A single turn carries every row of the set below to another of its rows. Some are shown first; where does it send the rows asked next?
J_654: [ 21.0 -24.6  -4.7 -16.0  -6.3  13.4 -24.0 -28.8   6.5   4.2 -21.2 -14.3
  19.4  -4.7  -6.2 -26.9]
J_82: [ 19.3 -16.2  16.7 -15.6  15.6  16.4  24.4 -23.9 -12.4 -12.9  -6.5 -44.3
   6.4 -33.7  -9.1 -23.5]
J_491: [ 19.0   0.3  -6.7  31.1  21.7  18.3  11.6  14.4 -34.7  11.3  10.4   6.5
  25.2  -4.8  21.6   5.1]
J_711: [ 35.8   3.6   2.6   1.9  22.8 -29.4  11.0 -13.3 -11.1   2.9  19.3 -14.1
  47.0  -2.3  36.1  -1.8]
J_70: [ 21.2   6.4   3.1 -21.4  42.8  22.7   0.9 -41.0   1.3  -8.7  12.7  14.2
 -18.1  -7.8  37.5  -3.8]
J_562: [  2.7 -26.6  18.8 -22.5  -2.2   8.6  29.7 -41.0   7.3  -7.2 -11.1  -2.9
  -5.6  -1.6 -22.2  -7.1]
J_205: [ 23.0   4.2   3.2 -27.0  36.1  25.7  -0.4 -42.2  10.5  -9.0   7.2   6.2
 -18.0 -13.7  37.4 -14.0]
J_237: [  3.2 -22.6 -24.8   4.5  35.3   8.3  40.2   9.5   2.8 -27.4   0.3 -13.1
 -18.0  23.4  19.9  -3.1]
J_727: [ 28.5 -11.7  10.6  17.3  26.3 -27.3  24.1   2.8  -6.6   6.8  -3.4  -1.4
  37.8  17.6  35.7 -19.0]
J_18: [ 32.5 -11.4 -11.0  14.7   9.7  20.0  19.4 -36.0 -26.2  -3.4 -11.8  -3.3
  20.4 -37.8  -5.6   7.3]
J_220: [  9.3 -13.4 -39.9  -9.3  15.7  -4.4  12.4  -2.3  21.8 -11.0  -1.6 -38.1
  -3.9  24.4  16.1   5.5]
J_979: [ 34.7   4.3   4.5  -1.5  22.6 -27.0  16.4 -23.4 -11.5   2.5  29.3 -18.8
  42.3  -7.0  28.2  -4.2]
J_747: [  5.4 -15.5 -33.5 -13.9  20.6  -7.9  19.6   4.9  18.7 -15.9  -3.2 -33.0
 -11.5  25.7  19.6   5.7]
J_268: [  9.2 -31.2  16.1   2.1  45.7  23.0  41.6 -34.0 -13.4 -25.8  -3.3  12.4
   0.7   8.9  12.1 -12.1]
J_189: [ 16.8 -19.5   9.1  -0.2   8.3 -12.0  11.3  20.7   7.0  -1.5 -13.2   7.8
 -11.9  32.9   6.0 -27.7]
J_937: [ 23.7  -1.7  -1.4  -0.8 -33.6   1.6  -0.7  13.1  -7.0 -10.2  -2.8 -11.1
   5.5 -13.0  -7.8 -12.4]
J_515: [ 13.0   5.0   6.7   2.4  36.6  27.4   3.0 -23.3 -13.1   2.2  19.7  33.3
  -6.2   8.2  37.5  -8.2]
J_579: [ 20.8 -12.2 -11.2   4.0   2.1  12.5  -8.8 -22.9 -13.4   2.7  31.4 -22.7
   1.3 -16.7 -30.1   2.1]

J_70 goes to J_747
J_268 goes to J_189
J_82 goes to J_654
Now these:
J_562 goes to J_937
J_237 goes to J_727
J_979 goes to J_205

A single turn carries every row of the set below to another of its rows. Some are shown first; where does it send the rows asked next?
J_210: [-11.1  23.8  -1.8  10.0  -2.1 -43.3  13.8   3.1  -5.3 -16.5 -13.4  -7.2
   0.6  -4.7   0.6]
J_917: [  2.9  -8.0  -8.9   1.2 -14.6  12.8  36.0  23.4  -4.1  15.7  21.5   4.2
  27.6  -1.5  20.7]
J_71: [ 21.4   1.5   4.9   0.7  37.0  14.5 -20.8   8.4  11.3  -6.1   8.1 -17.0
 -21.9  38.2  -4.8]
J_128: [  9.6 -16.1  24.9   1.5   1.1  -6.4  -2.8  12.8  29.0  19.4 -16.4 -21.6
 -11.9  51.7 -10.4]
J_177: [-0.8 -6.2 19.6 -1.6  0.4  8.3 57.6 16.1  2.3 11.1 37.7  2.7 -9.5 19.7
 18.5]
J_485: [ 14.5  -3.4  27.8   7.2  34.2   7.0 -10.0   4.5   7.7  -5.5  20.7 -12.9
 -17.6  55.0  -8.1]
J_225: [ 13.2  -2.8   9.4 -12.3  14.6   7.1  52.8  24.3  18.3   5.8  24.4   3.5
 -23.1  15.8  16.3]
J_733: [  3.8   3.7  27.9  17.8   1.2  11.6 -29.0   3.8  -4.1  -2.1  25.8  -5.8
  20.0  41.4   2.6]
J_895: [  4.0  -1.4  39.3  18.4  17.9   7.0 -11.1   2.1  -0.6  -6.4  26.6  -6.8
   1.4  54.3  -2.3]
J_427: [-20.3  23.2   3.9  14.8   3.5 -30.6  26.9   3.1 -15.1 -25.2 -13.2  -9.2
   4.4   4.6  -3.7]
J_209: [-29.1  20.9   3.6  10.9   2.8 -16.8  33.5   1.0 -21.8 -24.5  -8.9 -14.2
  -4.8  20.0  -2.4]
J_716: [ -0.9 -26.0  30.2  16.8 -33.2  -5.7  20.8  13.4  28.5   3.0   9.0   0.1
 -21.3  13.6   7.6]
J_77: [  8.1 -17.8   6.1  -0.4  20.6  34.0  28.0  -6.2 -15.1 -10.6 -14.7   5.0
  -5.9 -20.7  -3.8]
J_461: [ 14.5 -35.4  10.1   7.2  29.5  -2.1  33.7  -7.4   4.4   4.5  -9.9   4.6
  -6.6 -10.9 -10.7]
J_912: [-11.3  23.9  -6.2   2.0  -6.6 -39.3  11.8   2.8   2.8 -13.8 -11.1 -18.7
 -20.1  -0.2   8.6]
J_715: [ 12.8   7.1   7.8  10.1   4.9  16.3 -40.2   8.0  -3.1  -1.6  14.1  -6.4
  19.2  24.1   5.1]
J_948: [  1.6   4.7  39.3   2.4 -19.4  14.1  -4.0  21.4  22.2   2.3 -12.8 -14.0
  -9.9  54.3  -2.8]
J_101: [ 22.2   2.1  -3.9  -0.2  25.2  18.2 -39.0  10.4   3.6  -3.0   8.7 -14.5
  -1.0  24.3   4.5]
J_863: [-27.7  21.7  -2.1   3.9  -0.6 -10.3  34.1   1.9 -10.8 -24.4  -8.0 -25.2
 -25.8  20.1   1.6]
J_732: [ -2.2  -5.6  11.4   2.2 -12.2  10.8  49.4  13.9  -5.0  14.4  35.8   2.6
  16.5  10.4  23.5]
J_571: [-11.5  -7.8  24.6   9.3 -47.7  29.9  14.6  12.4  11.6 -14.3   3.3   2.9
 -18.1   4.4  15.4]
J_816: [ 21.7 -18.4  11.7  -4.2  23.7  -7.8  -8.4  -5.8  10.6  29.5 -19.0 -24.7
   0.0  26.6 -10.3]
J_424: [ -5.0  -2.1  10.3  -3.1 -17.6  49.9  18.3   2.1 -10.6 -17.2  -6.0   2.6
  -9.8  -9.9   9.8]
J_304: [  9.1 -39.7  22.9  18.8  -1.6 -24.7  29.3   5.2  26.0  11.1  -0.1  -1.1
 -14.5   4.1  -2.8]
J_665: [  0.1  22.7  43.7  -5.6 -15.3  36.8  -6.0  10.2  -1.1  -3.7  -9.9  -5.4
   2.1  40.9  -0.8]
J_663: [ 21.6   1.0  19.5 -12.6  26.2  13.3  -6.9 -15.9 -10.2  21.6 -19.3 -15.6
  13.4  10.1  -6.5]
J_883: [ 21.8  -5.5 -13.5 -11.9  14.2   7.1  42.1  34.4  19.5   8.3  11.6   4.6
 -12.9  -1.0  17.5]
J_965: [ 11.8  20.9  34.6 -12.2   6.3  35.0  -9.5  -8.1 -17.1   4.0 -15.9  -5.7
  15.6  15.1  -0.6]
J_987: [ 14.6  -5.1 -20.9  -7.6   3.4  11.1  31.8  36.1   8.9  10.0   9.4   8.8
  10.4  -7.2  20.3]
J_541: [-19.5  22.1  -7.8   0.1  -8.7 -23.5  18.0   4.2   0.0 -16.1  -8.7 -24.5
 -32.3  11.6   8.8]

J_912 goes to J_541
J_225 goes to J_177
Now these:
J_733 goes to J_715
J_304 goes to J_716
J_663 goes to J_816

